In the rows, 128 means zero.
The rows of A fall into 4 groups, and each row is roughly a mix of its group's hidden directions.
A:
[[161 101 123 160 167 132  96 156 139 114]
 [155 112 108 116 110 180 150 137 144 162]
 [104 160 109 141  85 142 109  92 102 127]
 [117 141 164 171 135 127  99  92 107 150]
 [130 135 184 134 120 109 152  85 122 107]
 [154 122 137 117  91 146 148 142  88 169]
 [151 138  86 172 125 106 132  94 138 148]
 [118 152 115 150 131 109  93  99 134  76]
 [171 109 130  95  97 171 126 124 131 146]
 [192 106 134 128 163 134 113 117 144 128]
 [155 109 113 110 111 178 155 134 143 162]
 [159 121 166 163 117 156  88 114 133 118]
 [139 106 124  91 108 139 185 134 114 149]
 [ 77 129 150 102  91 102 123 153 119 124]
 [104 144 132 175 130 117  80 145 141 104]
 [125 134  88 112 158 100 148 172 153 129]
 [123 113 123 122 127  67 168 139 105 143]
 [151 138 133 166 129 156  78 112 155 115]
 [132 151  96 177 113 102 114 103 113 152]
 [164 107 113 122  99 142 165 127  97 162]
 [131 139 114 179 136 145  82 104 145 113]
 [172 146 114 123 118 152 156 107 151 168]
 [176 113 165 123 108 116 133 106  99 154]
 [ 80 148 152 108  91 113 107 155 138 130]
 [116 138 163 171 137 108  82 107 121 136]
 [ 96 132 143  67 107 111 148 125 149 132]
 [156 146 124 157 103 178 137 110 120 160]
 [162 104 154  93 168 137 140 135 158 120]
 [ 75 130 112 107 106 108 171 141 119 123]
 [151 156 133 154 113 164 131  86 135 162]
 [113 107 144 129 168  80 111 143 103 105]
 [105 124 106 149 140  74  98 128 109 102]
 [160  94 131 116 171 124  99 136 131  90]
 [109 112 135  88 116  88 166 138  97 130]
 [159 110 140 151 131 115 154  83  97 154]
 [131 164 116 156  90 146 131  96 122 166]
 [167  91 134  80 139 136 147 142 106 139]
 [ 79 131 119 114  93 129 177 123 118 135]
 [102 109 142  88 135 152 109 155 139  85]
 [127 152 124 169 135 138  81 112 162 106]
 [128  89 138  72 129 113 146 153 118 105]
 [116 166 103 167 122  97 132 105 114 160]
 [ 93 118 161  87 152 122 154 141 121  98]
 [184 111 138 122 136 168 121 134 156 149]
 [129 115  91  91 132 161 175 143 122 129]
 [141 152 140 154 168  88  96 120 136 102]
 [ 93 149 130 115 115 130  91 168 157 102]
 [129 119 129 151  94 164 146  91 115 168]
 [140 126 144 155 167  88  92 126 124  97]
 [139 143 155 169 117 148  92  88 110 133]
 [126 149 144 164 152 112  71 123 144 115]
 [105 121 189 124 134  92 123 115 104 120]
 [151  90 139  88 128 139 163 145  96 114]
 [ 73 136  96 125  88 134 152 132 128 116]
 [ 92 160 134 174 125 124  89 108 120 131]
 [149 124 146 103 117 140 191 122 116 155]
 [ 95 131 112 158 124 104  84 131 108  91]
 [ 77 157 115 166 131 110 127 111 142 103]
 [ 91 157 115 160 135  94  98 134 128  98]
 [153 125 147  82 123 134 178 103 119 142]
 [109 157 122 165 150 110  89 118 166 131]
 [140 160  99 172 112 134 123 110 153 163]
 [149 132  64 121 122 158 143 144 150 135]
 [ 78 149 129 112 130 116 114 147 110  80]
 [ 97 168 112  95  97 144 129 148 148 103]
 [107 108 167  93 152 108 132 124  98  96]
 [181 131 141 142 106 132 129 100 121 173]
 [169 107 136  78 148 133 147 142 119 156]
 [133 128 130  98 127 121 184 113  99 164]
 [122 126 102 110  99 161 179 126 155 141]
 [147 111 111 106 109 146 187 114 112 150]
 [147 111 144 138 185 108  98 155 135 114]
 [139  95  88 138 133 151 148 115 165  95]
 [171 107 183 122 153 126 113 123 121 145]
 [109 104 139 134 166  93  98 153 114  97]
 [122 116 138 101 111 151 176 122 119 175]
 [130 105 121  94  98 138 184 130 110 147]
 [108 147 119 179 122  98 101 102 140 104]
 [143 152 144 163 119 168 119  90 131 160]
 [157 122 113  84 139 149 166 160 147 140]
 [136 101 119 118 141 166 130 132 180  94]
 [156  79 126  94 161 122 117 120 111 103]
 [ 89 124 108 132 167 113 131 110 150  83]
 [128 122 132  86  83 178 126 126 118 124]
 [121 121 108 120  83 176 163 117 132 145]
 [120 129 161 105 134  84 175 109 113 115]
 [125 115  89  83 130 139 175 146 122 123]
 [142 119 110  76 113 128 173 157 138 128]
 [131 131 105 110 157  84 117 141 138  79]
 [106 102 125 143 128 129 139 113 155  64]
 [145  95 145  83 138 146 158 138 103 101]
 [102 157 110 171 128 107 144  83 124 138]
 [103 160 126 154 115  88 117 124  85 147]
 [133 103 101 160 137  81 105 146  99 115]
 [ 79 139 134 144 144  95 106 114 113  90]
 [175 132 122 147 155 154 142 100 134 166]
 [ 92 128 181 134 113  95 147 120 108 113]
 [143 122 164 161 127 165  88 124 150 149]
 [ 61 147 132 107 119 102 133 132 131 109]
 [168 102 119 158 164 133  91 141 125 108]
 [138 119 103  77 124 135 177 153 132 131]
 [102 146 131 181 102 122  96 106 131 105]
 [118 158 117 149 122 101  76 126 166 118]
 [121 112 105  84  99 142 176 147 123 132]
 [177 120 160 119 113 124 137 105 104 168]
 [124 101 161  84 146 110 142 129  87 113]
 [147 120 170 156 121 145  89 112  94 144]
 [115 124 109 106  86 157 177 107 121 134]
 [133 111 151 114 160 147 180 145 102 106]
 [ 80 125 131 106  96 121 177 125 115 132]
 [135 158  80 143 127 145 123 150 152 170]
 [141 136 129 180 140 167  98  97 134 131]
 [ 78 130 113  99  83 109 134 146 127 115]
 [ 99 139 130 151 177 104 106 128 136  90]
 [112 120 116 133 146 154 122 128 185  86]
 [ 89 142 115 167 129  91 112 106 111 101]
 [115 142  94 105 161  91 158 150 152 126]
 [124 103 126 128 173  95 112 142 115  81]
 [142 126 153 141 192 112 100 141 120 114]
 [137  96  83 118 130 143 183 125 128 123]
 [ 74 128 127 131 140 110 108 140 117  78]
 [110  98 100 123 128 127 188 120 116 102]
 [ 76 153  90 137 116 103 140 136 131 103]
 [184 145 115 130 160 138 120 136 169 127]
 [111 171 114 158 105 131  97  94 146 148]
 [143 127  91 131 127 102 108 144 101  75]
 [ 77 149 116 132 112  87 139 114  98 116]
 [179 126 141 109 121 138 151 125 127 180]
 [ 72 142 127 117  91 119 160 144 113 137]
 [ 92 157 112 160 112  83 127 125 136 155]
 [164  91 129  88 121 159 141 156 115 137]
 [124 129 125 141 158  81 102 173 110 115]]
Which two rows in each list fit none of the groups? Every other row fits one group, some only roughly. Give them in the order they come.
    z150: [149 154 119 173 110 126 105  93 149 154]
    z648: [123 127 125  88 104  87 167 107 106 141]
    z796: [173 147 106 173 127 137 101 111 149 137]
    z635: [ 97 135  99 151 158  89 137  93 123 108]
    z887: [124 107 116 144 157  74 129 140  96 102]
    z197: [111 136 163 153 136  94  88 117 104 102]
    z340: [160 117 115 105 157 113 171 101 121 160]
    z617: [172 119 132 118 127 153  81 161 119 109]
    z389: [126  94 149 100 156 154 128 164 131  91]
    z180: [127 115 139 120 186 116 119 132 131  78]
    z28: [176 105 134 103 153 143 153 141 134 165]
    z96: [133 165 124 170 116 134 112 111 157 170]
  z796; z617
    z790: [109 128 117 135  77 156 152  95 112 153]
    z917: [165 127 138 109 112 188 125 117 148 145]
    z720: [ 83 172 125 145 118 108 148  95 112 130]
    z696: [170 121 138 106 123 122 173  99 117 160]
    z543: [137 122 133 156  88 167 110 103 109 163]
    z15: [ 96 141 151 138 134  79 109 112  91 112]
    z601: [164  87 143  75 134 125 145 141 130 129]
    z530: [164 118 160 112 174 147 122 151 102 128]
    z502: [169 109 122 136 164 123  81 123 153 113]
    z350: [159 149 121 160 155 149  87 119 160 119]
    z309: [163 139 121 174 100 127 125  93 124 159]
    z429: [ 95 116 106  94 125 103 167 156 107 144]
    z473: [152 153 104 143 112 157 134 132 170 168]
  z543; z530
    z457: [ 98  97 122 105 162 110 123 127 116  79]
    z780: [ 82 142 125 138 158  96 110 127 125  85]
    z282: [122 140 152 176  93 112  96 108 107 116]
    z120: [140 116 125 101 137 173 174 145 123 159]
    z39: [162  89 143  77 128 125 154 145 131 132]
    z508: [ 89 169 113 139 130 116 106 127 166  98]
    z894: [113 141  92 165  91 137 150 126 139 166]
    z636: [126 142 169 158 161  94  92 126 118 136]
    z587: [140 139 148 127 123 156 157  87 126 179]
    z161: [133 147  74 155 107 150 130 137 153 157]
  z508; z894
